In the data rows, the value 128 means zero.
Some points:
(120, 161, 097, 098, 091, 121, 160, 090, 150, 135, 159, 179, 135, 110, 129,
 162, 072, 045, 128, 148, 150, 076, 139, 123, 163, 099, 160, 141, 088, 149,
 110, 148, 137, 177, 108, 183, 131, 052, 163, 111, 177, 088)
(128, 074, 094, 105, 077, 132, 138, 106, 120, 071, 119, 165, 122, 163, 081,
 144, 084, 144, 131, 110, 169, 098, 154, 137, 183, 132, 134, 092, 196, 121,
 190, 147, 107, 112, 119, 097, 134, 151, 093, 110, 172, 106)
(100, 113, 139, 174, 130, 088, 108, 149, 104, 069, 122, 130, 188, 082, 054,
 102, 114, 150, 136, 096, 132, 117, 108, 111, 087, 092, 099, 160, 070, 095,
 166, 129, 064, 136, 117, 140, 086, 079, 135, 098, 087, 111)
(097, 189, 102, 121, 104, 156, 094, 156, 149, 157, 123, 074, 136, 146, 107,
 098, 146, 227, 096, 152, 140, 185, 164, 156, 131, 125, 153, 114, 099, 114,
 127, 155, 144, 142, 094, 139, 138, 106, 114, 073, 153, 105)
(143, 112, 189, 162, 135, 069, 118, 147, 161, 110, 177, 053, 118, 158, 074,
 106, 143, 155, 167, 168, 103, 116, 122, 175, 134, 106, 179, 151, 106, 176,
 160, 134, 138, 132, 144, 107, 167, 102, 154, 138, 147, 130)
(118, 158, 161, 068, 145, 096, 141, 176, 155, 155, 129, 147, 144, 088, 042,
 104, 128, 197, 098, 125, 129, 065, 159, 116, 151, 116, 082, 130, 119, 090,
 094, 140, 094, 183, 127, 131, 180, 177, 104, 089, 124, 188)
(080, 115, 101, 129, 130, 156, 139, 060, 104, 155, 106, 098, 148, 094, 078,
 104, 124, 098, 173, 147, 115, 145, 175, 126, 119, 102, 148, 135, 156, 154,
 057, 148, 169, 101, 112, 140, 116, 201, 122, 125, 051, 103)
(172, 096, 112, 071, 074, 129, 151, 130, 118, 170, 090, 089, 049, 116, 124,
 070, 134, 084, 116, 133, 158, 102, 116, 194, 104, 123, 093, 118, 101, 098,
 106, 144, 107, 128, 102, 107, 128, 162, 155, 156, 146, 129)
(149, 140, 110, 155, 192, 156, 152, 114, 110, 094, 128, 132, 121, 169, 146,
 164, 108, 158, 106, 112, 146, 064, 156, 170, 130, 169, 157, 105, 141, 145,
 073, 132, 066, 093, 161, 150, 100, 101, 181, 092, 120, 138)
(109, 115, 152, 125, 145, 135, 132, 089, 084, 136, 138, 125, 131, 124, 124,
 084, 108, 109, 114, 077, 047, 179, 081, 170, 193, 174, 129, 083, 122, 114,
 114, 075, 081, 150, 156, 182, 120, 112, 062, 144, 138, 127)
(155, 108, 089, 133, 110, 163, 120, 080, 142, 072, 084, 178, 122, 181, 144,
 136, 167, 132, 143, 147, 105, 114, 069, 120, 086, 102, 070, 146, 100, 166,
 106, 130, 148, 125, 158, 168, 164, 143, 092, 070, 142, 111)
(162, 143, 133, 210, 115, 081, 181, 129, 124, 143, 146, 157, 095, 138, 181,
 141, 089, 159, 130, 112, 100, 138, 086, 159, 062, 078, 154, 133, 172, 136,
 123, 116, 119, 128, 108, 115, 150, 186, 106, 088, 130, 110)
(153, 125, 212, 122, 113, 148, 133, 172, 151, 106, 150, 113, 118, 142, 173,
 127, 150, 143, 120, 133, 141, 134, 144, 088, 160, 114, 156, 094, 090, 132,
 159, 153, 113, 136, 117, 175, 074, 196, 157, 113, 091, 057)
(104, 168, 126, 136, 064, 134, 162, 188, 098, 113, 120, 113, 139, 093, 167,
 091, 150, 188, 191, 137, 155, 089, 099, 108, 141, 167, 124, 099, 166, 125,
 142, 130, 152, 163, 170, 169, 172, 118, 183, 164, 107, 107)
(139, 161, 148, 130, 153, 146, 093, 072, 051, 112, 151, 100, 086, 101, 119,
 159, 151, 131, 101, 107, 150, 105, 125, 167, 131, 088, 091, 069, 138, 160,
 161, 187, 151, 168, 102, 134, 095, 109, 109, 139, 123, 177)
(088, 137, 112, 171, 131, 197, 145, 171, 082, 129, 164, 138, 079, 132, 101,
 108, 173, 114, 087, 128, 099, 138, 141, 098, 088, 109, 146, 136, 161, 112,
 108, 140, 109, 104, 162, 112, 104, 091, 131, 097, 184, 130)
(146, 151, 143, 117, 104, 078, 087, 151, 171, 159, 144, 132, 163, 085, 137,
 155, 156, 098, 115, 075, 119, 154, 165, 156, 035, 204, 104, 154, 180, 180,
 175, 120, 120, 105, 118, 218, 109, 176, 144, 099, 162, 129)
(112, 106, 104, 142, 167, 075, 115, 080, 098, 189, 131, 166, 133, 143, 181,
 112, 116, 146, 193, 196, 096, 089, 142, 098, 138, 163, 115, 126, 068, 121,
 163, 157, 110, 094, 131, 147, 091, 117, 106, 136, 151, 161)
(140, 144, 123, 108, 118, 119, 122, 110, 138, 093, 164, 149, 164, 210, 140,
 120, 151, 131, 099, 148, 122, 102, 151, 140, 103, 188, 139, 197, 171, 150,
 128, 159, 099, 171, 065, 050, 145, 088, 083, 191, 133, 082)
(149, 121, 184, 095, 127, 160, 113, 098, 145, 128, 104, 094, 164, 130, 183,
 079, 042, 152, 115, 125, 082, 127, 119, 105, 104, 126, 127, 124, 133, 070,
 114, 157, 146, 092, 137, 110, 088, 108, 144, 144, 185, 152)
(091, 105, 091, 090, 130, 146, 141, 167, 107, 169, 183, 162, 164, 205, 127,
 121, 115, 082, 158, 142, 151, 172, 062, 167, 138, 116, 068, 116, 153, 135,
 131, 170, 128, 097, 118, 116, 129, 124, 165, 064, 098, 149)
(120, 172, 151, 112, 105, 092, 190, 112, 088, 072, 080, 122, 169, 113, 141,
 169, 151, 111, 111, 155, 127, 203, 169, 142, 144, 150, 160, 168, 092, 148,
 139, 136, 104, 099, 152, 120, 076, 163, 178, 148, 157, 177)
(156, 158, 131, 151, 088, 088, 074, 128, 094, 142, 150, 095, 128, 170, 099,
 192, 085, 166, 138, 133, 100, 124, 131, 072, 111, 145, 090, 113, 109, 136,
 093, 076, 124, 191, 164, 094, 113, 138, 162, 155, 121, 102)
(099, 108, 141, 101, 139, 185, 115, 120, 106, 119, 136, 190, 088, 066, 175,
 117, 075, 128, 090, 140, 121, 111, 127, 115, 136, 160, 131, 158, 052, 220,
 175, 112, 133, 150, 137, 074, 163, 126, 141, 114, 113, 113)
(104, 097, 108, 131, 136, 076, 140, 117, 160, 095, 139, 069, 096, 098, 168,
 170, 169, 135, 157, 105, 148, 135, 135, 091, 157, 124, 123, 136, 124, 115,
 127, 090, 147, 122, 117, 070, 098, 091, 162, 075, 123, 136)
(127, 126, 148, 136, 135, 102, 142, 099, 170, 174, 117, 155, 073, 114, 097,
 126, 097, 172, 073, 182, 170, 141, 101, 134, 154, 160, 107, 187, 136, 134,
 134, 146, 137, 081, 155, 153, 084, 080, 125, 196, 099, 079)
(153, 128, 139, 104, 156, 142, 208, 115, 148, 106, 180, 088, 138, 129, 119,
 115, 152, 139, 173, 143, 191, 178, 132, 089, 099, 141, 101, 092, 103, 127,
 114, 034, 167, 129, 094, 122, 096, 119, 111, 121, 130, 135)
(102, 152, 149, 143, 181, 106, 083, 100, 114, 113, 146, 183, 076, 164, 109,
 122, 121, 109, 133, 138, 146, 131, 146, 129, 126, 137, 147, 143, 113, 059,
 163, 042, 213, 112, 089, 137, 165, 161, 161, 152, 148, 161)
(163, 103, 121, 060, 162, 107, 127, 167, 095, 127, 083, 111, 170, 064, 110,
 206, 159, 140, 123, 174, 079, 115, 096, 151, 097, 109, 181, 111, 166, 122,
 154, 072, 142, 109, 142, 153, 114, 135, 125, 124, 141, 074)
(165, 126, 054, 117, 139, 154, 074, 116, 112, 100, 183, 095, 126, 080, 129,
 131, 125, 136, 134, 114, 094, 154, 125, 110, 161, 138, 152, 163, 128, 094,
 105, 152, 075, 098, 113, 150, 145, 159, 131, 162, 102, 164)
(173, 099, 104, 200, 170, 169, 127, 199, 124, 154, 115, 141, 190, 127, 119,
 109, 144, 103, 111, 117, 171, 131, 161, 143, 184, 078, 093, 150, 166, 162,
 102, 123, 139, 160, 152, 110, 135, 143, 096, 168, 203, 110)
(161, 090, 160, 122, 092, 144, 083, 099, 105, 174, 149, 196, 143, 133, 138,
 125, 165, 105, 114, 153, 211, 147, 117, 123, 121, 130, 191, 147, 146, 105,
 113, 117, 131, 140, 170, 103, 130, 095, 106, 091, 092, 180)
(133, 079, 119, 173, 113, 104, 180, 120, 127, 172, 131, 136, 144, 115, 127,
 138, 108, 114, 087, 103, 112, 146, 157, 132, 113, 195, 140, 083, 056, 074,
 163, 189, 202, 114, 143, 098, 172, 125, 123, 149, 119, 101)
(136, 206, 142, 116, 152, 171, 122, 069, 181, 166, 151, 135, 139, 125, 107,
 142, 191, 115, 186, 083, 135, 120, 118, 127, 130, 096, 130, 138, 122, 089,
 168, 131, 127, 097, 151, 065, 124, 151, 115, 183, 122, 113)
(075, 118, 171, 109, 076, 089, 145, 143, 111, 109, 131, 098, 159, 113, 200,
 128, 158, 121, 089, 174, 128, 121, 180, 105, 144, 062, 070, 108, 142, 112,
 123, 080, 102, 085, 145, 158, 222, 108, 131, 152, 080, 116)
(119, 100, 106, 112, 194, 103, 114, 118, 153, 107, 103, 153, 107, 139, 104,
 107, 125, 125, 120, 111, 173, 196, 125, 084, 083, 105, 155, 063, 159, 144,
 096, 177, 084, 157, 156, 106, 171, 119, 131, 166, 167, 113)
(072, 074, 131, 142, 115, 145, 089, 128, 154, 133, 101, 140, 135, 142, 172,
 173, 152, 158, 130, 068, 159, 103, 058, 165, 118, 128, 133, 153, 132, 138,
 062, 119, 142, 140, 083, 129, 137, 154, 143, 139, 163, 141)
(167, 105, 108, 159, 132, 171, 152, 074, 129, 187, 076, 100, 127, 136, 111,
 120, 147, 127, 114, 125, 082, 132, 128, 071, 183, 108, 133, 141, 154, 166,
 172, 120, 098, 143, 054, 157, 138, 109, 198, 107, 100, 168)
(139, 148, 090, 083, 172, 105, 116, 152, 104, 139, 084, 094, 125, 155, 159,
 056, 135, 088, 125, 048, 105, 118, 158, 115, 171, 095, 133, 194, 136, 112,
 124, 149, 168, 158, 158, 156, 106, 137, 094, 109, 091, 125)
(102, 131, 144, 150, 170, 169, 134, 128, 180, 128, 107, 119, 089, 102, 156,
 163, 111, 070, 168, 199, 113, 155, 150, 138, 131, 169, 093, 148, 172, 045,
 132, 147, 122, 199, 121, 106, 124, 142, 113, 140, 103, 150)
(145, 105, 134, 123, 086, 151, 114, 175, 151, 111, 092, 178, 088, 131, 130,
 105, 109, 147, 177, 103, 051, 146, 186, 183, 132, 115, 118, 089, 105, 128,
 108, 099, 135, 097, 138, 146, 086, 081, 072, 187, 098, 161)
(094, 140, 077, 173, 103, 122, 107, 128, 202, 095, 132, 122, 165, 160, 133,
 110, 108, 091, 059, 143, 131, 066, 075, 125, 086, 130, 165, 096, 145, 169,
 127, 090, 133, 142, 148, 110, 090, 153, 114, 161, 122, 160)
(161, 181, 151, 123, 136, 078, 094, 176, 131, 080, 107, 136, 137, 079, 096,
 128, 146, 101, 148, 110, 115, 137, 091, 105, 179, 143, 098, 088, 140, 136,
 082, 136, 178, 081, 099, 098, 139, 107, 140, 063, 093, 117)
(108, 143, 131, 127, 125, 174, 159, 214, 134, 166, 107, 081, 100, 165, 124,
 195, 081, 085, 154, 095, 163, 113, 091, 102, 091, 120, 161, 138, 103, 154,
 148, 127, 129, 091, 128, 129, 181, 138, 059, 129, 124, 145)
Along one direction, these points spread out more than along any other. Where along it does each point below lie, from 0 to 99? 50 is the average, and the first point above lies past it. One standard deviation of the points above along it is 16.
(099, 108, 141, 101, 139, 185, 115, 120, 106, 119, 136, 190, 088, 066, 175,
 117, 075, 128, 090, 140, 121, 111, 127, 115, 136, 160, 131, 158, 052, 220,
 175, 112, 133, 150, 137, 074, 163, 126, 141, 114, 113, 113) -> 64
(167, 105, 108, 159, 132, 171, 152, 074, 129, 187, 076, 100, 127, 136, 111,
 120, 147, 127, 114, 125, 082, 132, 128, 071, 183, 108, 133, 141, 154, 166,
 172, 120, 098, 143, 054, 157, 138, 109, 198, 107, 100, 168) -> 46
(165, 126, 054, 117, 139, 154, 074, 116, 112, 100, 183, 095, 126, 080, 129,
 131, 125, 136, 134, 114, 094, 154, 125, 110, 161, 138, 152, 163, 128, 094,
 105, 152, 075, 098, 113, 150, 145, 159, 131, 162, 102, 164) -> 44
(120, 161, 097, 098, 091, 121, 160, 090, 150, 135, 159, 179, 135, 110, 129,
 162, 072, 045, 128, 148, 150, 076, 139, 123, 163, 099, 160, 141, 088, 149,
 110, 148, 137, 177, 108, 183, 131, 052, 163, 111, 177, 088) -> 66
(145, 105, 134, 123, 086, 151, 114, 175, 151, 111, 092, 178, 088, 131, 130,
 105, 109, 147, 177, 103, 051, 146, 186, 183, 132, 115, 118, 089, 105, 128,
 108, 099, 135, 097, 138, 146, 086, 081, 072, 187, 098, 161) -> 45
(102, 152, 149, 143, 181, 106, 083, 100, 114, 113, 146, 183, 076, 164, 109,
 122, 121, 109, 133, 138, 146, 131, 146, 129, 126, 137, 147, 143, 113, 059,
 163, 042, 213, 112, 089, 137, 165, 161, 161, 152, 148, 161) -> 53
(100, 113, 139, 174, 130, 088, 108, 149, 104, 069, 122, 130, 188, 082, 054,
 102, 114, 150, 136, 096, 132, 117, 108, 111, 087, 092, 099, 160, 070, 095,
 166, 129, 064, 136, 117, 140, 086, 079, 135, 098, 087, 111) -> 28
(153, 128, 139, 104, 156, 142, 208, 115, 148, 106, 180, 088, 138, 129, 119,
 115, 152, 139, 173, 143, 191, 178, 132, 089, 099, 141, 101, 092, 103, 127,
 114, 034, 167, 129, 094, 122, 096, 119, 111, 121, 130, 135) -> 34
(140, 144, 123, 108, 118, 119, 122, 110, 138, 093, 164, 149, 164, 210, 140,
 120, 151, 131, 099, 148, 122, 102, 151, 140, 103, 188, 139, 197, 171, 150,
 128, 159, 099, 171, 065, 050, 145, 088, 083, 191, 133, 082) -> 82
(102, 131, 144, 150, 170, 169, 134, 128, 180, 128, 107, 119, 089, 102, 156,
 163, 111, 070, 168, 199, 113, 155, 150, 138, 131, 169, 093, 148, 172, 045,
 132, 147, 122, 199, 121, 106, 124, 142, 113, 140, 103, 150) -> 55
(120, 172, 151, 112, 105, 092, 190, 112, 088, 072, 080, 122, 169, 113, 141,
 169, 151, 111, 111, 155, 127, 203, 169, 142, 144, 150, 160, 168, 092, 148,
 139, 136, 104, 099, 152, 120, 076, 163, 178, 148, 157, 177) -> 31
(094, 140, 077, 173, 103, 122, 107, 128, 202, 095, 132, 122, 165, 160, 133,
 110, 108, 091, 059, 143, 131, 066, 075, 125, 086, 130, 165, 096, 145, 169,
 127, 090, 133, 142, 148, 110, 090, 153, 114, 161, 122, 160) -> 74
(155, 108, 089, 133, 110, 163, 120, 080, 142, 072, 084, 178, 122, 181, 144,
 136, 167, 132, 143, 147, 105, 114, 069, 120, 086, 102, 070, 146, 100, 166,
 106, 130, 148, 125, 158, 168, 164, 143, 092, 070, 142, 111) -> 69
(104, 168, 126, 136, 064, 134, 162, 188, 098, 113, 120, 113, 139, 093, 167,
 091, 150, 188, 191, 137, 155, 089, 099, 108, 141, 167, 124, 099, 166, 125,
 142, 130, 152, 163, 170, 169, 172, 118, 183, 164, 107, 107) -> 27
(127, 126, 148, 136, 135, 102, 142, 099, 170, 174, 117, 155, 073, 114, 097,
 126, 097, 172, 073, 182, 170, 141, 101, 134, 154, 160, 107, 187, 136, 134,
 134, 146, 137, 081, 155, 153, 084, 080, 125, 196, 099, 079) -> 57
